128 stands for zero in the data rows.
Here are some points, one per row:
[ 90 100  96 100  98 162 194 116 119 132 127 135 113  95  90 169 159 104
 101  93 106 149 174 132 145 149 124  61 133 136  87 163 209 152 122 125
 153 108 152 182 121 123 145 169  95 133 165  60]
[ 99 149 158 124 137 119 142 219 147 118 164  95 152 154 102  97  83 125
 153  88 111 132 126  83  48 147  98  55 148 167 157 101 135 164 123 121
 124 145 155 162 127 131 144 104 111  80  83 132]
[113 155 132 109 133  74 106 121 140  64 150  62  96  78 158 158 216 180
 146  72 207 157 142 157 136  66  85 133 134  88 136 125  96  29 179  99
 113  69 130 137 124  84  96 125  31 110 175 164]
[132 125 149 139 153 139 178  82 104  69 174 147 103 128 181 164 108 145
 103 105  63  97 124  97 141  85 128 126 123 131 128 166 120 168 139  99
 126  90 149 148 131  88 137  29 123 131 150 191]
[101 103 154 120 152 128  94  90 116  90 119 148 139  59 144 110 134 144
 118 154 110 139 225 116 175  93  66 105 120  88 175 122  77 162 221  82
  95 136  96  96 136 152  91 102 179 115  91 133]
[142 124 122 146 142 160  74 136 132 177 101 128 205 108 154 139 151 106
 168  93  58 117 143 136 141 123 169 109 125 138 118 178 124 129 116 101
 128 146 153 201 112 157 172 137  97 107 154 126]
[145 162  91 152 171 129 105 150 146 107  99 160 165 126 190 130 161 121
 120 114 157  96 173 133 134 113 136 115 120 173  64 136 134 161 101 164
 135 142  72 165 172 150 133 133  76 171  83 114]
[117 125  75 189 196 135  25 128 118 104 126 129 116 108 123  73  92 103
 137 162 124 128 149 101 155 182 151 159 158 125 126 132 151 158 160 135
 162  91 106 126  85 119 135 159 113 138  89 133]
[128 120 135 110 130  79 157  98 135 175  82 134 114 105 144  87  87  62
 122 115 100 121 131 147  94 121 122  97 112 144  84 156 164 160 145 118
 144  79 124 162 186 136 167 166 123  65 123 130]
[149 109  86  83 124 153 142 120 119 165 142 103 142 105 153 130 111 154
 173 112 155 108  57 169 137 164 104 188 101 134  95 149  95 166 146 129
 156 163 118 160 116  99 158 154  62 156  53  91]
[149 162 108 144 173  84 140 119 146 135 123 157 123 115 106 165 131 180
 156 114 129  89 176 163 172  96  86 146 183 169 149 136 131 177  97 109
 101 118 121 137 145 114 114  77 159 102 162 154]
[187 153 114 161  98 114  95  78 125 142 160 133  97 133 148 105 105 146
 207 177 128 130 196  59 113 135 111 153 111 103 112 101 110 144 140 122
 101 143 115  92  86 172 117 139 150 185 139 161]
[141 117 190 127  76 133  94 138 168  89 146 137 126 155 150  86 120  97
  65 119  96 148 183 126 169 138 117 209 167 150  88  89 133 129 163 155
 125 230 169  95 180  66 130 146 162 114 128  84]
[137 104  72  72  66 154 118 173 122 119 118 109 190 131  94  98 136  95
 159 104 141 122 117 128 148  84 134 130  97 214 127 174 168 120 188 155
 128  97 118 111 103 140 133 131 112 125 107 133]
[174 158 193 141 158 129 136 120 122 153 190 186  95 144 163 104 118 148
 160 151 160  96 146 179 125 115 116 128 168 111  78 154 126 154 138 138
  94  83  99 120  64 116 123 113 119  99 147 148]
[ 86 165 112  79 100 145 125 141  81 139  89 165 115 136 151  97 147 136
 132  88 122 147  79 137 136 135 157 114 111 168 183 159 149 160 161 140
 115 130 168 103 169 109 135 215  67 127 112 152]
[174 102  80 141 114 162 151 195 113 140  88 162 131 130 108 147 127  93
 114 107 134 152 141  98  46 185 104 113 138 141 158 113 141 110 125 123
 163 180  98 189 143 130 105 122 132 122 103 207]
[170 134 137 121 122 116 146  85 168 151  75 136 193  58 130  79 100 129
 122 113 110 146 174 135  91 128 170 118 140 141 147 159 137 105 126 170
 105 128 140 144 147 110 158 120  67 157 112  79]
[123  88 118  77 106 130 127 108 116  95 138  94 126 137 118 100 128 150
 123 124  49 142 150 151 107 135  84 108  61 149 165 141 185 139  84 189
 118  84 136 222 139 115  74 127 124  58 154  74]
[106 152 102 143 125 125  99 138 115 172 101 166 140 118 113  94 100 152
  91 101 121 128 130 185  98 150 107  80 107 194  87 187 140 133 141 113
 125 137 145 148 145  81 134 120 120 152 182  89]
[168 103 193 141 127  53 126 163 119 146  94 117 124 111 134 167 189 126
 167 138 180 126  90 154 151 120  90 150 155 108 182 190 121 145 179  99
 114 100 151 108 136  81  95 121 151 194 102 140]
[188 151 110 112 170  66 157 129 118 154 178 120 171 127 186 148 108  95
 109 145 118  59 129 143 117 113 157 117 156  88 107 123 138 194 106 140
 134 145  82 101  90  97  93 143 103 130 166 150]
[128 101 101 215 161 130  93 141 106 182 153 120  99  82 170 127  76 147
 135 164 106 170 101  66 161 105 112 128 145  85 109  95 171 150 152 160
  93 163  86  77 112 129 133 117 115 115 145 121]
[110 148 126 154 119 112 142 198  79 125 117 123 108  98 138 133 117 114
 110  76 140 142 140  87  97 170 162 128  63 159 118 178 101 129  42 121
 143 132  99  98 109 151 133 107 189  92  98 101]
[118 148  86 183 132 114 125 104 128 159 152 133 168 172 138  66 120 125
 147 145  88 134 109  98 171 181 139 132 133  53 142 113 140 104 123 164
 112 133  89  93 134 113 127 114 121 166  77 139]
[158 142  72 100 131 132 107 168 113  93 124 117 139 124 136 160  96 165
 158 158  95 166  83 180 109 114 176 121 123 138 104 104 139 120 157 145
 123  92  84 119 107 106 199 186 134 162  88 128]
[140 130 100  44 157 120 103  75 105 181 143 149 163 154 128 155 152 141
  32 147 186 177  51  50 118  87 132 130 117 124 137  75 110 107 113 118
 115  80 180 133 101 158 156 164 194 109 119 114]
[157 125 120 145 156 162 161 144  84 153  79 130 160 134 136 102  95 115
 124 144 123  82 163 124 118 108 103 111  90 146 107 173 186  90 107 115
 140  99 110 140 176  88 133 135 104 127 142 115]
[ 70  87 133  97 152 164  99 105 162 138  75 104 181 116 137 118 129 170
 147 154 100 193 183  91 100 148  98 153 105 107  67 186 179 134 118 132
 152 152 119  68 140 130  83 149  97 130 102 171]
[157 110 169  91 144 127 109 101 138 124 114  92  63 103 141 122 214 168
 148  52 137  65  84 113 155  81 149  93 143 123 139  99  95  89 149  92
 148  92  74 118 125 103  75 110 140 144 153 139]
[156 132 147 155 174 124 113  77 195  68 146 212 120 102 122 149 128  95
 101 145 126  82  92 103 126  91  95  82 139 123 123 148 105  24 119 187
 204 171 213 108 156 152 146 155 145  66 135  89]
[107 158 110 201 167 103 157  97 169 119 100 167 145 178 171 102  89  96
 153 104 113 128  95 149 122  79 140 140  99 133 132  85 147 154 125 132
 142 130  96 138  55 118 136 113  90 159 161 100]
[124  78 114 131 139 158 116 120 136 110 114 103 114 172 114 120  72  74
 126 106 156 154 153 169 105 107 181 119 136 122 139 190 103 163  87 165
  97 137 117 152 180 141 155 129  99 136 165 114]
[106 147 130 110  92 176 153 124 115 133 142  52 116  57 121 126 163 125
 135  92 145  90 128 160 120  75  80 134 137 124 163  93 114 213 122 163
 125  56 171  82 140  73 105 108 189 133 151 147]
[ 84 114 147  88 118 114 138 123  92 145 141  84 122 108  84  53 110 128
 133 123  69 182 159 128 148  58 116  59  97 158 102 161 140 114  70 166
 176 140 134 213 128  95 106 148 125 154 143 144]
[ 98 114 135 161  84 153 193 168 112  97 152 134 137 107  89 101 133 131
 136 151 119 154 110 135  38 135 191 104 144 140  95 140 130 160 132 103
 167 123 161 158 154 161  92  98 150  76 128 114]
[125 164 168 143  98 126  59  41 183 158 154 109 123 142 138 165 125  66
  58 227 161 118  70 122 161 106 127 118 124 187 152 127 181 119  35  66
  86 122 136 138 131 116 135  94  73 111  78 159]
[167 177 144 161 183  95 179  90 185 115 149  71  74 118 131 126 143 139
 116 109 104 103 143 108 153 122 110 153 148 156 135 164 131 115 135 122
  81  89 132 150 129 164  84 156 128 142 163 139]
[105 164 168 117  78 110  65 123 152 186 136 187 114  84 113 162  67  95
   8 199  86  93  89 129 135  85  74 175 119 129 161 143 127 120  38  57
 111  90  97 142  83 180 129 113  48 152 112 139]
[131 160 127 109 137 123 149 143 111 179  83  88 115 160 112 162  94 133
  97 125  95 144 168 152 174 128 163 105  94 146  84 150 122 156 138 169
 190 111 165 150 152 151  81 103  87  87 124  77]
[ 72  60 152 106 205 106 178 139  63 191 160 114 101 166 160 128 189  71
 107 110  33  93 234 208  59 115 145 183 148 202  86  56 122  94 132 144
  94 128 146 107  98 103 161 103 129 179 123 101]
[120 141 138 136 160 148 144 134 150 151 104 125 144 132 143 122 135 143
  93 134 133  71 174 155 127 109 128 120 116 115 149 201 171 161 139 186
 162 168 122 148  87 144 196 143 124 140  92 142]
There is one direction along which these points spread out most. Where along it does each point below lie, from 0 to 99? 50 is the average, and the first point above lies past it. One standard deviation of the points above along it is 16.
[142 124 122 146 142 160  74 136 132 177 101 128 205 108 154 139 151 106
 168  93  58 117 143 136 141 123 169 109 125 138 118 178 124 129 116 101
 128 146 153 201 112 157 172 137  97 107 154 126] 64
[ 98 114 135 161  84 153 193 168 112  97 152 134 137 107  89 101 133 131
 136 151 119 154 110 135  38 135 191 104 144 140  95 140 130 160 132 103
 167 123 161 158 154 161  92  98 150  76 128 114] 69
[158 142  72 100 131 132 107 168 113  93 124 117 139 124 136 160  96 165
 158 158  95 166  83 180 109 114 176 121 123 138 104 104 139 120 157 145
 123  92  84 119 107 106 199 186 134 162  88 128] 54
[145 162  91 152 171 129 105 150 146 107  99 160 165 126 190 130 161 121
 120 114 157  96 173 133 134 113 136 115 120 173  64 136 134 161 101 164
 135 142  72 165 172 150 133 133  76 171  83 114] 56
[167 177 144 161 183  95 179  90 185 115 149  71  74 118 131 126 143 139
 116 109 104 103 143 108 153 122 110 153 148 156 135 164 131 115 135 122
  81  89 132 150 129 164  84 156 128 142 163 139] 32
[174 102  80 141 114 162 151 195 113 140  88 162 131 130 108 147 127  93
 114 107 134 152 141  98  46 185 104 113 138 141 158 113 141 110 125 123
 163 180  98 189 143 130 105 122 132 122 103 207] 65
[157 125 120 145 156 162 161 144  84 153  79 130 160 134 136 102  95 115
 124 144 123  82 163 124 118 108 103 111  90 146 107 173 186  90 107 115
 140  99 110 140 176  88 133 135 104 127 142 115] 64
[140 130 100  44 157 120 103  75 105 181 143 149 163 154 128 155 152 141
  32 147 186 177  51  50 118  87 132 130 117 124 137  75 110 107 113 118
 115  80 180 133 101 158 156 164 194 109 119 114] 39
[128 120 135 110 130  79 157  98 135 175  82 134 114 105 144  87  87  62
 122 115 100 121 131 147  94 121 122  97 112 144  84 156 164 160 145 118
 144  79 124 162 186 136 167 166 123  65 123 130] 67
[174 158 193 141 158 129 136 120 122 153 190 186  95 144 163 104 118 148
 160 151 160  96 146 179 125 115 116 128 168 111  78 154 126 154 138 138
  94  83  99 120  64 116 123 113 119  99 147 148] 30
